Each row is where one point has got to under a steady rotation. How many ticks took it there?
The counts run from 0 to 987.
[-0.14  3.03  1.27 -1.37  4.79  1.85  0.40  0.86 -0.37 -0.56 -0.99  3.44
  1.67  0.60 -1.41  1.07  2.92 -2.97 -0.91  0.90  2.37 -1.01  2.97 -3.53
  1.35  1.46 -0.80  0.43 -1.40 -1.84 -0.36 -0.93  0.50 -2.60  1.92  2.06
  0.06 -0.57] | 722
[-1.12  4.14  2.62 -0.63  3.45 -2.29 -0.44 -3.70  0.17 -1.10 -0.53  2.04
 -0.09  0.02  0.05  1.63  0.56  0.08  1.62  0.01 -0.63 -2.78  3.28 -2.40
  2.62 -0.66  0.99 -0.33 -2.27  0.51  2.75 -1.34  0.41  3.48 -2.83 -0.39
 -0.31 -1.59] | 541
[-0.65  4.01  2.08 -2.49  1.85  2.77 -1.43 -0.73 -0.70 -1.60 -0.63  2.11
 -1.63 -2.56  0.07  0.85  2.29 -1.14  1.60  0.85 -0.51 -3.08  4.83 -2.08
  2.24  1.11  0.92 -0.05 -2.07  1.02 -2.67  1.61  0.53  0.92  2.17  1.02
  1.92 -1.30] | 963
[-0.41  1.25  1.55  3.09  3.04  0.79 -0.49 -0.50  4.84  2.03 -3.68  4.30
  1.25  0.02 -0.36  1.13 -1.16 -1.69  0.53 -2.72  0.46 -3.44  1.17 -1.44
  2.05  0.12  0.37  0.90  0.11 -1.42 -1.55  0.84 -1.99  0.93 -2.89 -0.19
 -0.04  0.36] | 55
[ 0.85  2.97  1.39  0.33  4.06 -0.66  0.41  0.15 -0.01 -2.95 -2.96  0.15
  1.84 -1.42 -1.83  0.66  2.92 -1.89  1.19 -0.42 -0.06 -2.33  2.67 -4.18
  1.56 -0.99 -1.61 -2.93 -1.12 -0.53 -1.44 -1.83  1.17  1.24  0.57  3.56
  1.73 -1.95] | 260
[ 1.13  2.07  4.28  0.66  3.88 -0.61  0.47 -2.17 -0.72 -0.99 -0.32  1.05
 -0.98 -1.64 -0.47  2.02  2.08  0.56 -0.11  1.45 -2.14 -3.20  3.99 -2.54
  2.70  0.44 -1.97 -0.36 -0.57  0.25 -1.49  0.31  0.64  2.93  0.49  1.60
  0.36 -1.38] | 396
[-0.80  5.58  2.77 -2.27  0.86 -0.56  1.22 -1.19  0.43 -0.77 -0.75  2.68
  3.27 -2.31  2.40  2.02 -0.33  0.01  0.36 -0.25 -0.44 -0.28  1.84 -3.35
  3.56  1.04  0.31 -0.96  1.25 -1.88  1.47  0.89  1.54  2.05  0.39  1.83
  2.35 -0.48] | 536
[ 1.85  1.88  0.28 -1.35  0.58  1.78 -0.35  0.95  3.80  0.57 -2.58  4.58
  1.79 -2.51  0.45  1.39  1.60  0.45 -0.78 -0.82 -0.99 -1.77  2.79 -1.40
  4.47 -1.20  0.02 -0.72  2.65  0.34 -0.88 -0.29 -0.42  0.26 -1.62  3.01
  3.13  1.61] | 525
[-1.69  1.68  1.13 -1.22  0.12  1.37 -0.94 -1.02 -0.21 -2.27 -3.22  5.59
  0.44 -1.34 -1.05 -0.12  2.37 -1.95 -0.98  0.10 -0.34 -0.47  4.99 -1.27
  0.36 -1.68  0.79 -3.41  2.28 -0.29  1.21 -2.32  0.48  1.78  1.33  2.45
  1.44 -1.42] | 807
[ 0.36  1.64  1.27  0.76 -1.28  0.53  0.44 -1.01  4.03  0.05 -2.65  5.04
  0.61 -2.04 -0.09  2.36 -0.94 -1.07 -1.77 -0.56  2.03 -1.59  2.34 -1.17
  1.13 -0.52 -2.18 -3.79  4.23 -0.66  0.38 -1.00 -0.21  1.67  0.06  2.51
  0.87  0.15] | 96
[-1.70 -0.43  3.94  1.02  1.85 -0.22 -1.12 -0.16 -0.36 -0.35  1.24  3.23
  3.71  0.27 -1.23  1.91  0.54 -0.08 -3.56 -1.11  0.77 -1.77  4.26 -0.75
  1.87  0.04 -2.42 -1.83  1.89  0.06  0.39 -0.61 -0.49  3.05 -0.12  3.32
 -2.44  1.86] | 208
[ 1.23  4.37  0.23 -1.06  0.00  0.61 -0.57 -1.65 -0.58 -0.71 -1.67  2.93
 -1.64  0.71  1.59 -0.37  0.53 -0.24  1.14 -0.60  3.31 -2.64  5.91 -0.84
  4.40  1.28  0.64 -2.33 -1.61 -1.09 -0.47 -0.29 -1.82  0.88 -0.04 -0.70
 -1.05 -0.02] | 3
[ 0.38  5.08  0.76 -0.74 -0.26  1.19 -1.19 -1.15 -0.60  0.12 -1.67  3.78
 -0.92  0.46  1.48 -0.80 -0.04 -0.08  0.61 -1.23  3.17 -1.18  6.09 -0.32
  4.15  1.20  1.82 -1.36 -1.47 -2.21 -0.88 -0.02 -2.36  0.83 -0.14 -0.68
 -0.62  0.23] | 2
[-1.52  3.93  0.35 -1.10  0.98  1.84 -2.26 -0.01  1.90  1.11 -1.72  5.41
 -0.24 -0.35 -0.99 -1.26  3.62 -1.40 -1.60  1.64 -3.14 -2.42  0.36 -2.57
  2.09 -1.32  1.85 -0.64  0.48 -2.02  0.33 -1.34 -1.18  1.97 -1.32  1.98
  2.56  0.16] | 304
[-0.72  3.02  2.63 -0.10  0.61 -0.55 -1.10  0.27  0.55 -0.84  0.44  4.00
  3.25  0.08 -1.05  1.57 -0.48 -1.20 -1.51 -2.77  1.71  1.75  5.64 -1.24
  1.77 -1.12  0.82 -1.68  0.05 -1.86  0.44 -1.98 -0.46  1.67 -1.73  3.58
  0.20  0.89] | 567
[ 3.76  3.28 -0.01  1.26  2.35 -0.84  1.76 -0.34  2.38 -0.03 -2.08  2.68
 -1.09  0.64 -0.41  0.40  2.89 -1.14 -3.23 -0.09  1.22 -0.51  2.78 -3.67
  1.61  1.01 -2.06 -2.13  0.03 -2.58 -1.14 -2.33 -1.39  0.66  0.54  3.27
 -0.08 -0.27] | 369
[-0.05  2.98  1.47  1.14  0.17  0.57  0.42  0.04  4.68  2.29 -1.82  4.94
 -1.06  0.27 -1.55 -0.27 -0.32 -0.71 -1.50  2.03  1.76 -3.64  2.47 -2.88
  2.12 -0.18  0.29 -1.60  2.41 -3.09 -1.41 -1.04 -2.15 -0.51  0.17  1.03
  1.16  0.49] | 442
[-0.27  2.31  1.42  3.57  2.58  0.58 -0.93 -1.70  0.41 -0.09 -3.98  2.39
  3.08  0.22 -2.41 -0.14  0.82 -1.37 -2.01 -1.39  0.46  0.06  2.06 -1.34
  2.20 -0.05 -3.95 -4.20  0.68 -1.92  0.29  0.72 -1.13  1.99  0.33  1.16
 -1.69 -0.44] | 126
[-3.10  3.05  1.08 -1.78  1.65  1.42 -2.17 -1.30  2.35  0.68 -1.74  4.69
  0.63  0.85  1.78 -0.80  1.46 -1.41  0.51  0.91  2.36 -5.25 -0.85 -2.93
  1.15  1.05  0.55 -0.45 -0.38 -0.94  2.06  0.78  0.27  1.66 -1.35 -0.73
 -0.53 -1.47] | 656
[ 1.50  3.36  2.15  1.22  3.97  0.17  0.44 -3.25 -0.80 -0.88 -3.47  1.91
 -1.57  0.30  0.39  2.67  1.03 -1.22  1.97 -0.58 -0.86 -3.01  3.18 -1.21
  0.95 -0.09 -2.44 -1.40 -2.53 -2.34 -0.85  0.83  0.53  2.08 -1.73 -0.18
 -0.46 -1.34] | 970
[-0.61  2.49 -0.59 -1.32  1.41 -0.05 -0.10 -1.91 -0.80  0.58 -2.00  2.68
 -1.40  2.35  1.18  0.04  2.64 -1.77  0.36  0.73  1.75 -5.52  3.15 -1.56
  1.52  1.64 -2.03 -4.78 -1.00 -1.51  0.33 -0.75 -0.39  1.20  0.25  0.53
 -2.58  0.73] | 582
[ 1.51  4.25  1.78  0.77  3.28  0.00  1.22 -2.83 -1.05 -0.58 -3.70  1.79
 -0.86  0.02  0.81  2.25  0.48 -0.99  2.54 -0.79 -0.79 -2.63  3.19 -1.39
  1.49  0.48 -2.95 -2.04 -1.78 -2.81 -1.20  1.85  1.06  1.26 -1.81  0.05
 -0.71 -0.86] | 969
[-2.19  1.85  2.96  0.15  1.19  2.87 -2.07 -3.24  1.37 -0.37 -1.30  4.64
 -0.88 -1.59 -1.98 -0.48  1.61 -0.89 -2.66 -0.37 -0.62 -0.62  4.83 -0.72
 -0.54  0.39 -0.84 -0.79 -0.37  1.30  0.00  2.43 -0.95  2.80  2.35  1.97
 -0.90 -1.88] | 239
[ 0.27  2.59  0.69  1.06 -0.18 -0.09 -0.02 -1.38  2.24  1.50 -2.31  4.13
 -1.84  1.09  0.16 -0.29  0.88  0.60 -0.40  1.56  0.13 -5.46  1.90 -2.01
  2.28 -1.03 -0.93 -4.08  1.16 -2.49  0.23 -0.55 -2.06  2.12 -1.92  0.10
 -0.34  0.29] | 86
[-1.11  3.69  3.66 -0.54  1.18  0.44 -1.88 -3.99  1.20  0.83  1.23  4.16
 -0.32 -0.96  0.46  4.59 -1.64 -0.62 -1.52  0.18  1.29 -1.60  1.49  0.01
  1.27  1.31 -3.16 -0.17  0.12  0.29  1.70  1.50  0.47  3.78 -0.71  0.31
 -0.50 -0.54] | 319
[-0.96 -0.29  1.63  1.06  3.73  2.00 -2.27  1.64  2.70  0.51 -0.82  1.89
  4.01 -0.69 -1.55  0.02  2.11 -1.30 -1.14 -2.54 -1.09 -4.19  1.03 -2.06
  1.97 -0.65 -1.58 -1.05 -0.08  1.29 -2.72  0.65 -0.77  2.59 -2.01  4.07
 -0.35  0.81] | 985
[ 2.05  3.62  2.45 -0.34  1.65  1.46  0.75 -0.94  1.62  1.84  0.24  2.96
  0.47 -1.94  1.80  3.25 -0.13  0.28 -0.81  0.05 -1.47 -2.28  2.47 -1.39
  3.61  2.07 -3.61 -0.83  0.38 -1.49 -2.84  3.06  0.38  1.53 -0.10  2.19
  0.16  2.12] | 747
[-2.79  0.16  0.99 -1.39  2.32  1.79 -0.93  2.15  0.54 -1.01 -2.36  3.45
  3.93 -1.65  1.02  1.48  1.64 -2.80  1.11 -1.48  0.08 -4.54  2.44 -1.76
  3.14  0.02  1.51 -1.15  1.60  0.75 -1.31 -1.37  0.91  1.96 -0.13  1.55
  1.13  1.47] | 417
[ 0.32 -0.17  2.10  0.36  2.34  1.36 -1.60 -1.89  2.55 -0.64 -1.51  3.90
 -0.66 -0.60 -2.76  1.19  1.87 -0.49 -2.49 -1.83  1.04 -1.15  5.66 -0.71
 -0.72 -1.54 -2.42 -1.19 -0.92  2.22  0.11  0.64 -0.35  1.67 -0.76  3.77
 -1.92 -1.21] | 595
[ 2.45  2.12  3.93 -0.27  4.49 -0.10  1.38 -1.93  1.81 -0.68 -0.90  2.80
 -0.98 -1.63  0.29  4.96 -0.12 -0.37  1.11  0.15  1.56 -2.70  4.01 -1.94
  2.23  0.76 -1.88  1.88 -0.38  0.46 -1.13 -0.10  1.42  0.03 -0.88  0.82
  1.16 -1.12] | 751
[-1.94  5.96  1.74 -1.32  0.43 -0.37 -0.82 -0.25  3.50  0.43  1.83  1.42
  2.78 -1.92 -1.78  0.51 -1.02 -0.21 -0.34  0.90  1.43 -1.34  1.65 -4.22
  3.03 -0.02  0.33 -2.14 -0.22 -0.75  0.30 -0.25 -0.23  0.92  0.82  3.13
  2.46 -0.58] | 682
[-2.68  2.08  1.11 -1.30  2.06  1.77  0.50 -1.02 -0.17 -0.68 -3.44  5.12
  0.30  0.51 -2.02 -0.71  2.08 -2.60  0.23  1.58  0.23 -1.48  5.00 -2.34
 -0.43  0.03  0.54 -2.27  0.17 -2.50  1.20 -0.90  0.82 -1.28  1.54  1.06
  0.21 -1.12] | 229
[ 0.53  2.52  1.96  0.20  1.43  0.49 -0.74  1.15  1.16 -0.47 -0.77  5.06
  0.22 -1.24  1.72  3.72  0.12 -3.12 -0.69 -1.60  1.65 -1.94  1.89 -0.27
  1.51  1.21  1.67  1.78  1.48 -1.46 -2.08 -2.69 -0.27  3.43 -1.47  1.22
  2.31  0.77] | 66
[-0.36  2.29  1.54  3.15  2.99  1.44 -0.67  0.04  3.11 -0.13 -3.40  3.13
  4.34 -1.15 -2.64  0.52 -0.27 -2.73 -1.54 -2.04  2.24  0.64  1.37 -2.05
  1.66  0.83 -2.76 -2.04  0.89 -1.17 -0.36  0.76 -0.76  0.47  0.89  2.48
  0.07 -0.60] | 483
[ 3.77  2.80  3.48  2.76  2.90 -0.61  0.60 -0.38 -0.38 -0.65 -3.03  2.53
 -0.16  0.31  0.18  0.73  1.94  1.48 -1.73  0.96  1.34 -1.06  3.22 -2.65
  4.23 -0.43 -2.31 -0.32  0.89 -3.76 -1.17 -0.86 -1.92  0.72 -1.64  0.56
 -0.08 -1.13] | 862
[ 1.27  2.83 -0.27 -3.20  2.27  0.96 -1.04 -0.33  1.06  0.40 -0.52  4.20
  0.64 -1.01  1.66  5.39  1.42 -1.17  0.31 -1.60 -0.51 -2.50  1.34 -0.40
  1.64 -0.38 -2.27 -0.46  0.07  0.12  0.38 -0.88  1.73  1.91 -3.60  2.75
  0.76  2.11] | 529
[-3.61  4.16  3.09 -1.12  1.42  1.59 -2.17 -0.28 -1.57 -0.87  1.10  4.09
  3.71 -0.54  0.03  0.46 -0.04 -2.31 -1.69 -1.69  1.54  1.55  4.71 -1.19
  1.50  1.67  1.57 -0.53 -0.62 -1.46  0.76 -0.01 -0.11  2.50  1.65  1.69
 -0.55  0.66] | 923
[-0.19  4.12  4.15  1.84  0.24 -1.27 -0.02 -0.36  3.12  1.21  1.38  3.64
 -0.27  0.54  0.06 -0.41 -1.67  0.28 -1.95 -0.04  3.05 -1.85  3.10 -3.29
  2.00  1.01  1.33  0.67  0.82 -2.96 -1.14 -0.60 -2.39  2.00 -0.65  1.60
 -0.02 -0.33] | 789
